(in the rows, 128 means zero)
Each path is a new rotation, seen through one point. The rows after it are directions, each followed by how far the rotation turns it, in deg/step (0 if it stays put).
Each turn is a multiple of 5 degrees from 10 to 175, or 0.
Each row of a path follows its step; steps can be skipped.
Path 1:
step 2: [134 133 119 129 139 135 116 137 132 123 119 124 126 137 121 128 113 137
 122 129 119 136 140 125 141 127 130 140 120 129 120 139 146 122 141 134
 126 138 119 123 130 127 135 128 128 130 140 127 125 114 127 132 133 138
 137 131 137 127 132 124 132]
step 5: [134 121 124 131 138 122 123 129 124 124 142 131 121 118 117 127 128 131
 145 130 144 124 128 120 134 117 133 131 123 137 119 124 128 148 135 138
 129 117 129 130 121 122 129 118 134 121 122 118 143 136 124 120 126 118
 126 125 128 125 139 129 131]
step 12: [126 121 126 141 131 122 140 127 119 134 120 123 123 112 118 118 121 135
 126 128 136 129 137 135 131 141 130 126 130 132 122 122 137 115 127 136
 139 123 134 125 129 127 120 130 130 126 125 140 129 138 151 121 136 136
 124 141 127 128 132 115 119]
step 15: [114 119 124 117 130 130 146 123 138 125 128 119 128 120 131 142 130 128
 132 124 123 121 127 124 132 121 125 134 124 119 135 124 124 134 116 147
 129 146 114 132 122 123 124 127 120 132 135 111 120 126 123 124 133 128
 121 136 125 124 132 130 129]
step 20: [131 122 133 125 129 141 126 135 128 128 120 125 137 126 133 120 124 139
 116 138 126 128 132 121 127 120 127 132 118 136 147 125 124 124 135 141
 120 136 129 117 134 139 120 124 122 115 134 133 122 130 124 144 129 141
 131 143 128 130 118 133 117]
step 21: [122 120 137 112 130 127 128 125 134 120 122 125 129 134 144 134 132 116
 141 120 131 133 135 125 131 120 128 122 121 140 131 110 141 121 109 119
 143 134 111 131 122 133 127 121 131 130 133 129 129 126 121 134 124 123
 127 124 129 127 127 133 134]
step 24: [114 125 129 131 118 125 128 118 111 126 123 119 133 139 133 124 126 123
 124 123 131 124 127 127 135 135 129 140 134 124 122 130 124 124 135 132
 128 115 133 125 139 138 143 141 148 125 128 119 128 133 141 141 127 133
 136 112 129 129 135 125 132]
step 25: [133 132 114 120 131 129 127 121 132 134 139 129 124 118 128 130 119 130
 126 127 124 145 124 139 118 127 133 141 138 112 137 135 132 122 132 129
 134 130 128 119 123 136 112 129 132 123 130 127 119 122 130 127 120 128
 152 130 133 125 119 130 140]
[127 129 132 125 127 130 128 131 131 127 131 126 128 127 134 130 128 127
 125 133 128 130 128 126 127 127 130 127 129 127 125 133 130 130 131 128
 129 128 129 128 126 126 126 128 127 128 131 130 128 126 131 128 128 127
 130 127 129 124 126 127 125]
155
[128 125 127 124 129 123 127 128 125 128 130 128 125 129 129 128 130 128
 128 127 129 131 130 129 127 131 126 128 125 128 128 132 127 128 127 125
 126 128 124 130 128 130 129 127 129 131 127 129 126 127 131 129 132 131
 130 123 128 126 132 132 130]
125
[128 128 124 128 127 129 130 127 123 126 129 129 128 128 132 129 129 125
 130 127 126 126 126 127 124 124 129 126 126 131 124 126 126 130 128 129
 129 130 132 127 127 126 127 127 129 126 129 124 126 130 125 125 133 127
 131 126 128 127 128 128 128]
175
[125 127 128 130 127 128 130 125 129 131 130 130 125 127 132 132 129 127
 131 131 128 126 127 123 129 129 126 130 130 129 129 126 129 131 126 128
 126 127 129 128 127 127 127 124 127 130 131 130 128 130 129 130 126 131
 129 129 129 134 132 129 129]
45
Path 2:
step 0: [133 120 127 126 119 132 130 122 148 123 132 117 137 133 128 141 140 136
 123 117 131 129 131 141 138 142 125 134 143 145 123 117 128 139 116 125
 121 131 136 133 126 129 133 127 118 133 105 112 132 135 117 136 126 122
 120 120 135 130 133 116 124]
step 8: [131 114 128 137 124 138 141 131 139 125 124 129 130 120 120 136 115 140
 144 115 132 130 141 123 122 134 109 134 127 128 120 129 124 117 129 124
 127 124 140 114 125 119 126 138 114 133 130 131 132 115 127 139 124 128
 132 105 134 131 123 120 112]
step 12: [127 130 130 140 116 127 146 117 134 139 120 129 136 117 119 141 127 146
 114 126 128 130 127 140 135 119 135 135 134 126 126 127 119 126 136 123
 127 129 133 144 128 131 122 130 103 138 134 121 142 127 127 129 121 128
 125 132 146 142 127 123 115]
step 13: [115 119 138 131 136 130 127 126 118 133 111 122 129 113 134 143 128 126
 140 126 135 125 138 126 134 119 116 119 134 131 129 138 116 125 119 146
 121 140 133 139 126 137 134 109 123 129 117 127 125 113 131 116 121 129
 125 126 143 132 130 112 130]
step 15: [135 116 112 147 123 137 129 125 129 137 139 121 127 129 126 133 136 135
 133 125 137 136 124 126 125 127 122 131 122 139 113 139 140 127 132 111
 141 144 134 108 132 113 138 120 123 132 136 128 120 124 137 128 116 134
 132 128 129 125 126 116 135]
step 16: [120 111 128 124 118 130 127 124 128 115 121 140 136 142 127 137 140 154
 119 123 122 112 129 133 130 116 128 136 133 130 123 139 130 124 132 119
 136 136 128 122 132 131 134 129 124 138 139 132 125 121 116 130 131 107
 122 124 135 116 133 118 117]
step 25: [131 124 140 130 122 140 138 119 126 112 111 125 128 138 131 133 139 112
 131 133 121 126 129 117 129 128 124 134 134 124 136 118 114 123 125 124
 121 142 131 132 128 135 150 123 128 150 117 132 133 119 115 138 128 125
 135 127 133 139 134 115 129]
step 30: [120 129 124 132 127 137 134 125 141 133 127 141 128 134 126 139 133 148
 121 136 128 117 143 141 135 131 136 131 127 131 124 114 107 126 126 122
 142 135 134 142 147 134 131 122 127 131 122 121 138 128 139 130 120 145
 138 130 135 135 129 126 132]
[128 128 127 131 126 130 127 126 126 124 127 131 124 130 130 127 127 128
 130 127 133 126 126 129 125 131 128 130 127 132 127 127 128 125 130 130
 125 131 126 125 126 127 129 127 128 129 132 127 128 129 124 129 130 126
 130 125 127 127 130 128 131]
40
[131 126 131 129 127 129 129 130 130 130 129 126 125 126 129 125 128 128
 130 127 129 128 129 130 124 130 126 130 125 128 130 127 127 129 125 121
 131 127 131 126 129 125 128 127 126 131 126 128 130 130 125 131 131 128
 126 131 130 129 127 130 131]
100
[125 128 132 130 134 131 129 130 126 127 126 124 132 127 124 126 128 127
 129 129 126 126 128 128 130 130 126 127 123 130 127 127 129 128 128 129
 126 130 131 126 128 129 130 128 124 129 131 127 128 129 127 128 127 130
 131 128 123 127 128 128 127]
60
[128 127 127 128 128 129 126 124 127 128 127 127 126 127 126 130 128 130
 126 126 126 127 125 131 129 131 127 130 127 127 128 125 130 129 130 127
 128 128 126 131 132 134 127 125 127 128 126 126 133 131 128 123 133 130
 125 129 125 127 128 128 127]
60
[128 127 127 126 129 130 131 126 130 129 132 128 130 125 123 128 127 130
 128 127 130 126 128 131 126 129 130 128 130 129 132 126 130 129 129 126
 132 129 127 125 127 130 128 126 130 124 130 124 125 129 126 129 124 129
 128 126 130 129 127 127 124]
95
Path 3:
step 1: [126 135 122 117 132 124 124 127 119 134 110 136 115 138 132 111 133 130
 125 122 143 137 139 129 132 142 122 131 119 121 136 134 125 142 118 134
 132 124 117 114 113 132 132 120 129 135 123 143 130 125 121 131 123 142
 125 122 126 135 137 126 124]
step 10: [140 129 118 125 124 125 127 131 116 129 112 125 129 134 127 127 134 133
 149 118 143 133 119 132 131 134 127 129 126 120 123 126 148 120 123 131
 134 139 122 126 120 137 140 121 136 148 127 132 143 137 121 120 131 134
 122 123 130 119 114 123 133]
step 11: [132 141 123 135 113 125 116 140 118 126 129 140 116 124 126 131 119 128
 123 118 126 133 132 139 131 139 141 139 122 110 146 144 138 116 130 130
 137 127 114 131 128 136 136 121 121 130 137 125 129 135 122 122 128 136
 121 138 129 135 130 125 131]
step 16: [126 144 108 130 124 129 123 129 127 130 117 132 121 126 110 140 129 112
 133 122 138 141 122 131 137 132 142 135 131 126 123 140 131 119 113 124
 137 119 111 135 132 122 127 123 134 118 134 127 123 126 120 127 133 133
 125 134 132 140 133 130 138]
step 17: [132 127 127 123 129 130 144 128 129 123 109 147 124 135 123 125 132 122
 122 134 124 130 127 134 149 123 118 139 122 125 136 139 142 132 110 132
 133 130 126 136 130 124 135 119 135 133 133 127 129 127 128 129 136 140
 142 117 141 142 125 131 117]
step 21: [137 136 115 117 129 120 128 120 127 127 116 126 131 124 110 137 136 115
 124 130 130 124 134 123 144 124 140 127 125 108 126 140 142 130 127 133
 129 128 120 127 127 128 141 135 128 130 134 132 120 138 125 132 124 139
 148 123 142 138 137 131 131]
step 25: [143 135 123 138 130 132 114 132 128 126 124 116 125 128 123 152 135 120
 122 132 129 137 128 122 128 117 139 126 135 115 135 134 128 126 117 125
 127 141 118 116 136 133 122 139 130 140 132 124 133 137 139 121 126 145
 129 122 139 131 136 127 140]
step 30: [134 132 128 128 123 133 120 134 144 125 122 122 126 147 140 136 124 111
 131 141 139 122 127 121 129 126 128 139 135 122 139 132 136 128 102 133
 130 128 119 123 131 145 130 129 129 141 140 127 134 133 123 140 129 138
 140 124 133 135 132 127 131]
[128 127 126 129 130 129 130 127 125 128 128 133 129 128 128 124 122 127
 132 128 129 133 127 131 130 127 128 127 131 127 127 129 128 127 131 128
 129 131 128 129 125 129 127 129 129 131 127 127 127 129 127 130 130 128
 127 135 130 128 130 124 127]
10
[127 132 130 126 130 128 129 127 131 130 127 125 130 128 129 130 126 125
 130 128 129 130 129 124 128 128 127 128 127 125 124 129 130 126 129 129
 126 127 127 133 130 126 129 128 124 128 130 126 131 126 127 127 127 131
 134 132 126 126 128 125 129]
155
[128 128 127 128 128 131 129 128 128 131 125 129 124 126 124 122 129 128
 123 129 127 128 132 130 130 125 127 129 122 128 127 130 130 127 130 127
 129 126 124 130 130 130 126 128 128 126 127 131 127 125 127 128 128 130
 127 130 127 125 125 130 128]
70
[127 129 126 130 130 128 129 131 126 128 128 128 130 129 128 128 132 130
 127 129 125 125 125 132 130 126 128 129 127 124 127 130 129 127 132 130
 125 131 130 125 127 130 128 129 123 126 129 126 127 129 129 126 130 132
 129 126 127 127 127 123 130]
100
[128 130 130 122 125 129 128 129 127 130 128 128 127 133 127 130 126 127
 127 131 127 126 127 131 129 130 125 128 129 131 125 128 129 127 131 127
 128 129 131 132 126 128 127 127 131 129 123 129 127 128 131 127 124 128
 128 125 128 125 131 126 127]
80
Path 4:
step 7: [128 139 121 129 149 130 128 132 127 119 121 141 133 132 129 131 133 136
 117 121 127 135 134 121 134 120 125 124 145 114 135 137 104 120 127 126
 118 112 113 131 137 137 137 130 128 136 139 139 111 126 119 135 121 136
 116 137 130 133 138 126 123]
step 9: [117 131 116 133 134 133 141 131 131 142 123 119 139 140 149 133 142 127
 130 122 132 133 108 136 132 124 123 116 136 122 137 144 122 144 128 128
 118 119 131 138 120 119 118 134 132 132 126 118 138 138 131 139 130 121
 118 129 129 134 140 117 135]
step 10: [127 141 127 127 131 129 139 121 138 129 105 119 127 130 127 120 123 124
 124 130 135 121 118 135 137 131 123 126 136 122 118 122 130 139 129 144
 125 109 121 124 144 116 135 150 112 116 134 124 135 135 133 126 126 125
 124 127 132 122 140 121 150]
step 15: [127 133 121 135 144 131 139 129 127 127 124 131 129 145 138 130 131 136
 138 135 122 128 106 134 124 125 135 129 125 126 132 122 112 123 136 149
 121 120 129 140 127 119 141 135 118 136 130 124 121 134 128 145 146 130
 113 126 123 136 126 118 145]
step 16: [132 134 114 130 145 130 140 133 134 128 108 130 135 125 126 135 141 137
 122 116 131 117 122 137 136 132 120 127 138 126 135 122 124 122 124 134
 125 130 113 149 130 125 132 135 119 103 126 132 131 132 121 137 130 128
 120 124 140 115 139 116 132]
step 22: [122 132 122 122 133 137 140 138 137 124 123 117 134 132 125 130 130 149
 126 119 130 125 113 132 127 142 119 132 140 124 133 130 128 124 132 133
 132 123 129 140 134  94 130 141 116 128 118 136 130 140 118 119 123 132
 130 120 129 131 139 132 143]
step 23: [109 132 134 129 134 115 130 124 139 129 122 129 126 140 127 116 139 128
 125 109 118 123 125 119 133 145 124 137 137 110 131 129 127 137 126 154
 121 129 124 130 126 122 139 133 117 116 131 138 124 116 126 136 128 139
 118 116 124 126 133 138 131]
step 24: [139 137 113 120 132 134 127 127 132 126 124 123 132 153 124 119 134 139
 138 123 110 128 139 114 125 130 129 117 122 117 141 127 119 114 137 140
 114 140 113 136 129 127 142 132 124 132 126 125 133 123 138 133 121 127
 114 130 141 127 135 133 134]
[128 127 128 130 131 131 129 130 132 128 129 126 131 128 128 127 127 130
 126 130 132 128 131 127 126 124 126 125 127 127 125 126 129 126 133 124
 129 129 128 127 129 127 129 130 127 127 128 129 126 127 126 129 131 124
 125 130 130 131 132 126 130]
120
[125 128 129 128 128 132 132 127 127 129 130 129 127 131 126 123 126 127
 126 126 127 129 128 129 127 129 128 124 133 132 125 129 131 130 130 129
 126 127 128 130 131 127 129 128 127 127 128 128 129 125 128 130 127 130
 133 130 125 131 124 127 130]
85
[132 128 130 125 130 128 129 130 125 127 130 129 132 131 128 129 127 131
 128 128 128 126 128 130 129 124 126 127 129 129 130 134 129 129 132 130
 125 128 133 127 125 128 132 126 130 131 127 127 128 130 127 130 128 129
 129 130 126 127 131 131 128]
170
[127 125 124 128 126 129 131 132 128 130 126 125 131 125 128 129 126 127
 125 126 130 127 129 125 128 129 126 130 132 129 130 128 129 126 127 129
 128 129 130 131 128 127 125 129 129 131 129 127 122 128 127 130 125 123
 130 129 126 128 124 129 124]
80
[133 130 129 129 131 131 126 128 125 129 127 125 123 128 128 129 129 130
 129 129 128 127 126 127 129 129 126 131 130 129 128 125 130 128 127 131
 127 127 129 127 129 133 131 130 128 128 130 126 128 121 128 128 127 125
 129 129 131 128 129 128 128]
135
[130 126 128 130 132 126 129 128 128 130 129 125 129 129 130 130 128 129
 130 125 126 130 124 127 129 124 127 126 129 135 125 127 125 127 127 128
 129 125 131 127 129 129 124 129 130 129 131 128 130 131 125 126 129 128
 125 127 128 128 124 127 128]
60
